[[79 79 31 64 91 88]
 [58 91  1 64 51 60]
 [65 88 10 64 62 68]] result: 79

[[ 41  28 -35 -20  11]
 [  5 -23 -26   1  16]
 [ -3   2  -3   4  17]] result: 28

[[-361 -750  297 -645 -423 -179]
 [ 808 -588 -136 -635 -307 -431]
 [-344  682 -437 -513 -685  116]] result: -750

[[ -71  479 -524  535]
 [ 772 -686 -187 -144]
 [ 489 -524 -285  430]] result: 479

[[4453 4671 7102 5194 5059 4973]
 [3029 5983 4015 4149 5421 7840]
 [6014 3846 6730 3408 2402 3776]] result: 4671

[[10 75 27 58]
 [86 62  4 75]
 [ 5 73 32 23]] result: 75

[[49 35 54 42 33 42]
 [65 47 65 39  3 24]
 [74 36 37 35 76 31]] result: 35

[[ 152 -348 -482  330 -690]
 [ 393   50  804  142  378]
 [ 248 -482  341  736 -134]] result: -348

[[262 602 110 283 641]
 [392 574 756 296 172]
 [548 552 972 409 134]] result: 602
---
[[ 0.70  0.23 -0.05 -0.10  0.66  1.74]
 [-1.22 -0.46 -0.57 -0.26  1.83  1.14]
 [-0.38 -0.31  0.82  0.01  4.28  2.95]] | -1.22

[[ 0.99 -5.29  1.65  0.00]
 [ 3.64 -1.04  0.00  1.60]] | 3.64

[[-2.08 -0.34 -1.59 -0.67]
 [ 0.70  2.87 -2.03  1.29]
 [ 2.60 -1.93  1.89  5.27]] | 0.70

[[ 4.24 -1.33 -0.40 -1.60 -0.65 -0.71 -0.74]
 [ 2.17 -1.34 -0.02  1.64 -0.86  2.20 -2.01]
 [-1.71  0.05  0.26  2.45 -0.13  2.16 -0.91]] | 2.17

[[2.77 1.84 4.79 4.84 4.21]
 [3.01 1.80 5.04 4.84 4.21]
 [3.08 1.92 4.81 4.79 4.14]] | 3.01

[[ 4.32 -0.22 -1.05 -0.35]
 [ 3.23 -0.97 -2.84 -0.55]] | 3.23

[[-4.34  0.11  1.24  1.73 -4.61  0.79]
 [ 3.74 -4.51 -1.67  1.39 -2.28 -2.05]
 [-1.04 -0.16 -1.13  3.38 -4.90  1.78]] | 3.74

[[-1.05  3.84  1.21 -2.09]
 [-2.38  4.27  0.77  0.42]
 [-2.00  2.34  1.54 -0.89]] | -2.38
---
Q: [-5.19  0.27 -2.55  4.84  0.40  2.80  1.66]
A: 1.66
Q: [-5.06  3.49 -4.34  1.61  0.70 -1.49]
A: -1.49
Q: [-0.72 -3.32  5.11  2.89]
A: 2.89
Q: [-0.22 -4.57 -4.14 -3.09  3.06  2.97  2.10]
A: 2.10
Q: [ 1.02 -4.65 -1.36 -1.24 -2.13]
A: -2.13
Q: [-1.81  5.51 -3.95  4.77  3.76]
A: 3.76
---
[-1.57 -0.07  4.27  3.89] | 4.27
[-0.75  4.69  2.12  1.78] | 2.12
[3.17 0.13 1.92 4.54] | 1.92
[ 0.35  1.40 -5.37  0.19] | -5.37
[-0.24 -0.57  5.54  0.85] | 5.54
[ 3.96 -5.34 -4.65  0.06] | -4.65
---
[[-1.22 -0.68  3.96 -4.01]
 [-1.83 -2.58  3.16  0.35]
 [-2.91 -3.25  4.94  0.08]] out -1.83

[[ 1.98 -4.68  0.57 -2.98  2.01 -3.58 -2.32]
 [-1.88  4.19 -0.30  3.01 -1.01  3.08  2.01]] out -1.88

[[-0.45  3.25  4.29 -5.28  5.54 -3.89 -1.78]
 [ 0.23 -2.00 -5.16 -2.31  3.88 -5.49 -1.30]] out 0.23

[[ 0.22 -1.31 -1.31 -1.17 -3.88 -4.43 -1.88]
 [-3.74 -0.32  2.99  1.33  4.08 -2.22  2.67]
 [-0.82  1.41  2.10  1.49  5.34  4.83  2.64]] out -3.74

[[ 1.51  0.13 -2.87 -1.61]
 [ 1.45  0.15 -4.97 -2.44]] out 1.45

[[-1.96 -0.01  0.59  0.46 -1.65  0.02]
 [-0.11 -1.02 -4.02 -2.19  4.96 -0.49]] out -0.11

[[1.00 1.95 1.30 5.36]
 [1.00 5.45 1.30 0.59]
 [1.00 2.43 5.38 0.69]] out 1.00
---
[[-174, 786, 363, 387], [-482, 465, -562, 116], [415, 136, 702, 193]]	363
[[736, -130, 565, -583], [-120, -130, 638, -258], [-120, -130, 251, -258]]	565
[[6, 5, 6, 7], [4, 5, 1, 4], [1, 1, 4, 7]]	6
[[313, -175, -286, -450], [366, -69, 104, -344], [576, 759, 202, -766]]	-286
[[6, -14, 2, 1], [0, -12, -4, 6], [-33, -41, 41, 5]]	2
[[4, -28, 49, 26], [-43, -34, -42, 42], [-48, -45, -36, 34]]	49
---
[-4.68  0.63  2.43  0.08  5.17  4.61] ⇒ 4.61
[-0.17 -5.44  1.94  2.14  0.38  3.02] ⇒ 3.02
[ 3.48 -3.14  2.13  5.43] ⇒ 5.43
[ 4.37  4.11  2.86 -0.50  0.96] ⇒ 0.96
[ 1.80 -0.66 -1.65  2.02  4.13 -0.16] ⇒ -0.16
[-1.11  3.17  4.78  2.27 -3.41  2.01] ⇒ 2.01
